Named moves, each a turn or a mirror, and the order they were made in; the first pair answered
Q_153:
4.2	3.6	-3.7	18.0	2.1	17.2	-1.0	-5.5	-4.8	-1.5	-2.4	1.1 |-> -9.3	0.5	12.5	9.8	3.1	13.2	0.0	-8.0	5.0	-11.7	5.3	-0.9
-22.8	0.3	16.9	-2.7	2.7	7.7	5.3	-6.2	7.5	-15.2	9.0	-1.8 |-> 8.0	10.7	-13.7	17.3	0.6	14.8	3.9	-2.7	-16.0	8.8	-5.7	2.2
11.0	-3.1	-8.4	0.5	-5.9	0.5	-5.1	-12.5	-7.2	-0.6	4.3	-8.1 |-> 1.5	-5.0	0.1	-3.3	-3.4	-2.1	-5.6	-12.0	0.2	-6.0	7.2	-9.2
-1.6	1.9	14.3	-5.6	-4.0	-24.0	7.9	1.9	21.1	1.2	3.1	9.0 |-> 17.7	8.9	-3.6	7.0	-6.6	-18.3	8.5	1.1	4.0	17.7	-6.8	13.4
Q_452:
-0.6	8.1	0.9	-2.1	-10.8	4.2	1.3	3.5	-0.9	-2.4	2.0	8.5 |-> -2.9	3.2	4.8	0.3	-8.7	1.3	2.4	-2.8	4.4	-4.4	4.2	6.1
4.0	6.0	-3.9	17.1	8.7	17.2	4.0	-7.0	-3.5	11.2	-3.4	5.8 |-> 3.9	1.5	4.5	19.3	8.3	13.6	3.2	-16.1	1.0	10.5	-0.8	2.7
-16.8	-3.5	9.1	-14.2	-1.5	12.2	-4.7	5.8	4.7	-23.7	9.9	2.0 |-> -15.9	0.6	4.6	-14.5	-1.7	15.6	-5.5	15.8	-2.0	-21.7	6.3	1.6
-1.0	4.3	-0.4	-1.0	-11.0	-1.2	4.6	6.6	-10.0	3.1	0.0	13.2 |-> -3.7	0.7	11.5	2.6	-13.9	-6.7	2.2	-7.6	-0.1	-2.8	5.3	10.5
Q_298:
3.1	8.6	-0.5	-24.6	10.0	-7.7	5.5	21.5	3.1	1.5	0.5	2.1 |-> 5.4	8.1	3.6	-24.1	10.3	-11.6	7.7	23.1	8.0	5.1	3.3	3.4
-0.7	3.5	5.3	4.9	4.2	4.9	15.1	11.5	-2.2	19.0	-11.6	1.6 |-> -0.1	5.7	3.6	2.8	4.6	7.3	13.7	12.7	-5.0	18.0	-13.6	-1.1
16.3	4.3	-32.7	-16.9	-5.8	3.2	-11.4	16.3	-22.2	6.6	-4.2	-1.1 |-> -1.6	5.1	-22.7	-28.7	-0.2	13.4	-8.3	23.8	-16.0	-9.1	1.3	-2.2
Q_460:
14.4	6.3	-10.5	9.9	-0.2	-9.3	1.0	7.4	-7.6	19.3	-9.2	4.3 |-> 10.6	5.4	-13.8	16.6	0.3	-0.1	2.3	6.6	-10.1	14.8	-13.7	4.8
-1.8	6.9	-6.2	12.0	18.7	28.1	5.1	3.4	3.8	0.4	-12.4	1.5 |-> 4.5	5.0	-12.8	-18.8	15.2	17.9	-6.3	14.8	3.8	-2.4	-8.4	-2.0
1.8	-4.0	-1.4	-25.8	-9.4	-3.2	-18.8	7.5	-5.9	-1.7	4.8	2.3 |-> 4.5	-5.8	14.2	-6.6	-12.8	-22.4	-10.2	-6.2	9.2	13.7	6.7	6.3

Between the rows of a pair lie 2 to 3 moves.
-20.5	-10.5	17.5	-9.7	5.6	3.2	2.7	-9.1	9.7	-29.5	11.3	-12.0 |-> -12.9	0.9	-5.7	-3.3	7.5	27.0	3.7	12.0	-14.0	-26.4	-3.1	-6.4 => Q_153 then Q_298 then Q_298
-17.6	11.9	13.4	18.0	-10.8	24.7	9.6	16.7	-13.7	-32.2	-12.0	-4.5 |-> -15.6	7.9	10.0	-23.6	-13.4	11.5	-3.5	20.3	-12.3	-42.8	0.2	-13.4 => Q_452 then Q_460
5.0	-6.5	-34.9	-17.4	9.9	23.9	-1.8	33.0	-17.7	-14.8	-5.8	2.4 |-> 35.6	-19.9	-20.1	24.9	-3.2	-11.0	-3.8	-29.2	2.4	13.2	-2.0	-0.4 => Q_452 then Q_298 then Q_153
-18.8	0.8	16.1	-17.3	1.2	-3.6	1.1	5.5	13.9	-19.6	18.1	-8.5 |-> -3.0	1.8	17.5	26.8	-4.1	-10.2	9.2	-16.3	15.6	6.2	8.7	0.4 => Q_298 then Q_460 then Q_298
-27.2	-18.5	40.7	16.7	-1.6	-51.1	15.9	-21.8	44.7	31.6	16.0	-10.3 |-> -53.5	-25.3	44.1	-11.0	2.0	-22.3	2.7	-20.3	44.9	-16.1	29.5	-23.9 => Q_153 then Q_298 then Q_153
4.9	-6.9	4.1	0.3	2.4	-17.0	7.3	-16.8	13.5	21.2	2.1	-3.6 |-> -10.2	-1.1	-3.1	-26.0	7.9	-5.9	9.9	17.3	1.6	9.8	1.1	0.8 => Q_452 then Q_153 then Q_452
22.0	-7.2	-2.1	-6.8	-8.7	-28.1	-15.0	-19.5	5.7	14.0	8.3	-9.6 |-> 7.0	6.7	-22.8	14.9	0.7	25.7	-2.6	10.1	-23.6	-1.5	-12.6	1.5 => Q_460 then Q_452 then Q_298
-10.6	-7.9	32.3	8.7	0.5	-15.7	1.7	-32.6	25.0	-11.5	19.9	-20.6 |-> -29.2	10.2	6.9	-30.8	8.9	10.4	6.0	36.4	1.4	-21.7	13.3	-12.4 => Q_452 then Q_153
7.4	-6.2	11.9	-0.1	1.0	-22.0	-0.7	-23.6	16.4	-25.8	23.7	-7.1 |-> -3.1	6.4	-2.2	-27.0	8.6	-5.1	-1.6	20.6	-2.3	-32.3	17.0	0.9 => Q_452 then Q_153
2.8	-4.9	-8.4	-31.9	4.0	7.4	-10.1	4.0	-2.3	-15.4	0.6	-5.5 |-> 15.4	-11.2	4.0	-8.0	-3.7	-20.8	-6.5	-21.9	12.8	3.1	4.0	-3.8 => Q_452 then Q_460 then Q_298
-11.0	-2.0	27.7	-3.6	-6.0	-22.6	-2.2	-14.9	29.5	2.6	17.0	-4.3 |-> 4.2	18.3	-0.2	16.7	-2.7	-13.7	12.3	19.4	4.4	36.1	-6.6	14.7 => Q_452 then Q_460 then Q_460
-9.9	2.4	19.6	27.2	6.1	-5.7	18.9	-12.2	14.2	11.9	-10.5	2.9 |-> -13.6	14.8	-5.8	-7.1	13.0	18.0	12.4	29.3	-9.9	2.0	-13.8	4.4 => Q_452 then Q_460 then Q_298
-12.8	-12.7	3.4	-35.3	4.5	-9.0	-0.3	-6.1	22.6	-21.5	4.3	-16.3 |-> 0.5	6.1	-24.6	-21.9	8.4	6.9	13.2	34.5	-9.3	8.3	-18.2	0.6 => Q_460 then Q_452
-15.1	13.4	24.2	39.5	16.6	18.5	8.5	-7.1	14.5	-29.8	-0.7	-7.3 |-> -22.4	17.6	20.6	28.9	19.0	23.5	8.4	10.0	9.8	-33.1	-3.3	-6.8 => Q_452 then Q_153 then Q_452
24.1	-11.0	-13.3	-1.8	5.9	-11.8	-11.3	-17.1	15.0	-5.5	2.2	0.6 |-> 9.2	-5.9	-19.5	-24.5	10.5	-1.4	-11.5	14.5	7.4	-15.4	-0.3	4.7 => Q_452 then Q_153 then Q_452
26.4	-2.5	-13.2	2.4	-8.7	-25.4	-0.1	-6.0	3.2	27.3	-3.3	8.2 |-> -7.3	-1.5	-5.1	-33.4	-2.4	-14.7	4.4	26.9	7.3	1.6	7.2	6.6 => Q_153 then Q_452 then Q_153
1.9	15.0	-16.9	-46.7	4.8	-0.3	-9.0	39.3	-22.1	-1.0	-9.2	1.9 |-> -15.1	7.2	6.5	-52.9	7.4	-18.2	-1.0	35.2	-1.9	-6.0	-0.6	0.6 => Q_153 then Q_298
23.5	18.5	-17.9	-3.3	-15.7	22.1	-3.3	-10.1	-19.4	-1.8	14.0	3.9 |-> 19.2	8.9	9.9	-1.4	-17.0	-19.2	5.1	-20.5	10.5	13.5	22.6	1.3 => Q_298 then Q_460 then Q_460
28.2	9.5	-20.0	19.8	-9.0	-10.6	-4.1	4.4	-17.1	29.9	-8.4	1.1 |-> -26.0	-6.0	27.5	-9.0	-2.1	-10.2	-1.6	-0.1	19.9	-24.8	15.6	-8.4 => Q_460 then Q_153
27.0	-0.5	-27.5	14.2	-8.3	-14.9	-2.2	9.0	-13.6	25.7	-15.2	5.7 |-> 21.8	2.3	-34.4	20.6	-4.0	5.5	-0.2	12.6	-18.3	17.7	-19.0	9.2 => Q_460 then Q_460
18.3	7.9	-10.2	16.0	-0.4	-3.5	3.2	-2.3	-6.0	21.9	5.5	12.4 |-> -6.1	12.2	-5.0	3.4	6.4	17.3	8.3	20.0	-5.6	-3.2	6.9	14.8 => Q_153 then Q_460 then Q_452
-20.5	-8.3	24.2	31.6	8.2	22.2	9.6	-24.9	13.0	-15.9	2.4	-3.5 |-> 5.6	5.9	-8.1	43.5	5.2	26.0	8.7	-6.0	-13.7	15.2	-13.5	7.5 => Q_298 then Q_153 then Q_452
-10.6	-1.6	8.0	33.4	0.2	12.2	17.5	-14.6	-2.2	-3.2	-6.4	-2.2 |-> -1.4	-8.3	-3.0	-32.1	-2.1	-7.6	-5.6	-5.1	3.2	-17.2	11.2	-16.0 => Q_460 then Q_460 then Q_452
-2.4	13.0	-19.1	20.7	7.2	32.5	11.1	20.3	-18.6	-10.1	-19.8	11.5 |-> -10.6	1.1	-13.5	-41.4	4.2	1.2	-2.8	32.3	-2.4	-25.6	3.8	-1.9 => Q_460 then Q_153
13.0	-7.7	-16.4	5.8	1.0	5.1	-16.1	-4.7	-3.4	6.5	-14.8	-10.4 |-> 12.3	-11.1	-0.1	5.5	0.8	-13.9	-11.4	-8.0	9.9	11.9	-8.2	-13.4 => Q_298 then Q_460 then Q_460
21.0	-1.3	0.5	3.5	6.1	-7.7	3.9	5.0	-5.0	28.2	-6.5	3.4 |-> -7.9	-5.0	27.6	11.0	10.9	1.5	12.8	-2.9	12.8	5.9	2.0	0.7 => Q_153 then Q_460
27.2	0.7	-20.5	27.0	0.6	7.6	4.5	-7.0	-10.1	18.6	-6.8	10.0 |-> 24.5	-6.7	-29.9	7.2	1.5	23.7	-12.0	-12.0	-15.7	-5.5	-3.0	-0.3 => Q_452 then Q_298 then Q_460
0.1	4.9	-21.1	7.9	-1.8	26.4	-8.6	1.0	-15.6	10.7	-7.4	-5.9 |-> -21.7	-1.3	-4.7	-14.8	2.7	25.0	-6.9	11.8	-0.8	-10.9	2.5	-10.1 => Q_153 then Q_452
